The same turns and mirrors carry the whole set onto itself and the rows of a family onto each other. Which other rows belong to the same family as each row named below? List them in the order they appear above.
These 20 rows form 4 families of 5 rows each.
Deve: -110 5 -89 107 32 70 -260 -20 97 97 -75 279 -208 -26 50 -44 -339 -134 37 -136 -232 -184 -52 -34 -100 -75 135 -3 19 -97 -269 87 5 113 12 281 109 212 -215 -309 10 -3 275 52 1 157 147 5 -71 267
gub: -169 155 -197 33 178 -130 -335 -89 21 115 179 122 -56 -100 178 175 -228 -215 -125 -89 -22 16 -146 32 -120 154 -341 145 -16 6 -29 58 -156 -185 -149 188 98 106 -123 -275 -66 -113 200 -142 -40 -30 224 -135 130 121
Fopud: -70 65 -41 -142 136 36 -377 -102 234 34 36 144 79 -135 26 -280 -54 65 31 -230 -112 128 -51 116 -166 118 -192 -65 -28 51 -161 58 70 -253 -44 -30 139 350 -24 -149 -101 -147 153 -77 -150 93 215 -4 72 62
Gake: -107 92 -121 -102 177 75 -347 -86 229 8 12 146 61 -91 -41 -324 -72 -10 69 -120 -167 149 -19 113 -172 31 -81 -37 -11 84 -143 99 78 -296 -42 23 136 360 13 -152 -147 -4 57 -145 -100 84 258 -1 61 95
sef: -99 62 -71 -128 150 -11 -302 -85 266 57 31 124 7 -48 13 -344 -145 35 76 -158 -198 179 -8 161 -194 140 -125 -38 -66 110 -222 39 0 -190 -81 -48 58 330 -10 -162 -96 -89 122 -156 -79 145 137 26 88 98
kizak: -140 -3 -110 137 90 147 -237 -29 84 135 -126 319 -158 -67 95 -114 -269 -62 56 -146 -264 -174 43 -66 -74 -30 104 -31 -36 -126 -152 129 -45 125 49 220 104 164 -197 -252 -2 -68 217 71 -7 164 63 -32 -89 328
Gevid: -169 125 -151 5 138 -81 -353 -105 73 168 224 141 -22 -3 148 153 -197 -264 -112 -118 -27 36 -137 69 -138 143 -249 247 -34 -53 -102 117 -94 -165 -102 183 125 56 -112 -230 0 -59 199 -235 -84 -50 257 -158 128 135
Vido: -95 32 -111 163 36 55 -215 -22 45 136 -125 372 -217 -23 -26 -170 -286 -87 -53 -108 -212 -213 -25 -42 -113 -20 59 2 -43 -99 -212 81 -40 121 70 217 72 228 -215 -279 -9 4 283 21 -16 79 75 -19 -78 239
muput: -346 -73 14 20 1 119 -99 -34 7 -112 75 304 -98 -58 96 8 -237 -34 206 -74 -111 184 -6 27 35 246 -243 95 -154 25 -167 47 170 35 -133 273 -39 22 -100 -278 -35 -21 394 57 -123 -39 314 61 53 193
garev: -139 209 -175 -28 204 -107 -314 -148 -8 168 204 147 -52 -7 156 150 -221 -280 -68 -64 25 40 -150 -20 -35 125 -227 173 20 -9 -119 137 -108 -129 -132 174 124 57 -82 -323 41 -112 176 -158 -119 50 256 -95 120 168
zata: -195 -80 -62 -20 62 -42 -253 23 98 22 34 240 -84 -27 264 120 -189 57 41 -114 -308 -73 230 25 -116 66 -19 -3 131 -53 -43 164 139 -32 -48 71 199 172 54 -18 -15 170 165 -372 164 -42 353 18 -5 77
kure: -178 162 -110 22 229 -75 -352 -129 82 195 207 176 -3 2 159 198 -196 -229 -158 -90 -16 47 -175 25 -62 115 -240 212 -54 -72 -70 117 -147 -92 -104 228 193 138 -80 -306 48 -76 269 -176 -79 -41 294 -74 88 123
vub: -288 -39 -42 -44 72 131 -18 -9 -8 -108 122 284 -59 -57 129 6 -235 26 160 -107 -68 241 -7 -10 72 204 -297 49 -190 -3 -122 77 111 62 -110 164 -71 70 -65 -255 1 -67 369 70 -209 69 245 59 63 160
dubim: -101 68 -81 -76 225 3 -304 -72 220 21 -22 144 65 -86 27 -355 -70 -25 78 -181 -84 148 30 103 -166 87 -61 -130 -39 124 -169 49 -29 -226 -71 9 184 330 -20 -182 -70 -107 71 -122 -27 99 233 20 48 79
Gari: -201 -62 -27 8 67 59 -276 4 84 59 59 249 -69 -73 223 104 -149 169 74 -98 -322 -45 205 -60 -164 100 -62 -4 150 -78 -101 162 112 67 -48 39 279 146 52 -72 5 133 165 -315 89 1 271 -37 -76 28
rasad: -321 -98 -1 -58 -21 152 -32 98 44 -85 85 219 -72 -66 103 -20 -273 -73 297 -90 -86 168 21 45 93 193 -268 38 -146 14 -131 73 131 39 -95 202 17 58 -56 -278 4 -19 346 58 -185 38 266 32 118 119
pud: -237 -102 -15 -49 42 -5 -217 -20 136 -45 47 235 -36 -117 200 84 -146 100 31 -128 -321 -4 165 -7 -144 137 -83 -16 162 -106 31 160 101 62 -30 102 239 128 49 -95 19 191 181 -375 132 7 375 -85 -34 121
Togi: -136 -52 -42 58 23 50 -265 -8 74 197 -139 341 -208 -33 65 -40 -269 -61 9 -135 -228 -145 -61 -17 -68 -51 66 -4 -71 -71 -254 149 18 134 116 266 102 123 -199 -229 30 -17 250 27 39 165 105 42 -46 315
nameg: -250 -60 -18 -26 -2 12 -245 -10 126 52 2 258 -107 -99 162 83 -165 144 95 -107 -381 -81 203 -47 -86 169 -124 -23 161 -66 15 202 112 41 -28 50 213 176 72 -76 -36 123 216 -328 146 -72 255 -17 -29 74
kalet: -322 -51 -36 -26 19 72 -39 -59 38 -86 191 242 -88 11 92 -44 -275 6 180 -140 -70 194 21 14 108 220 -127 14 -153 -1 -107 51 71 42 -101 252 -4 -16 -114 -228 29 -114 408 66 -194 -1 290 68 76 178

Which other rows belong to the same family as pud? sef, Vido, kure, rasad
Which other rows belong to the same family as kizak? Fopud, muput, garev, zata
Which other rows belong to the same family as Gari? gub, Gake, Togi, kalet

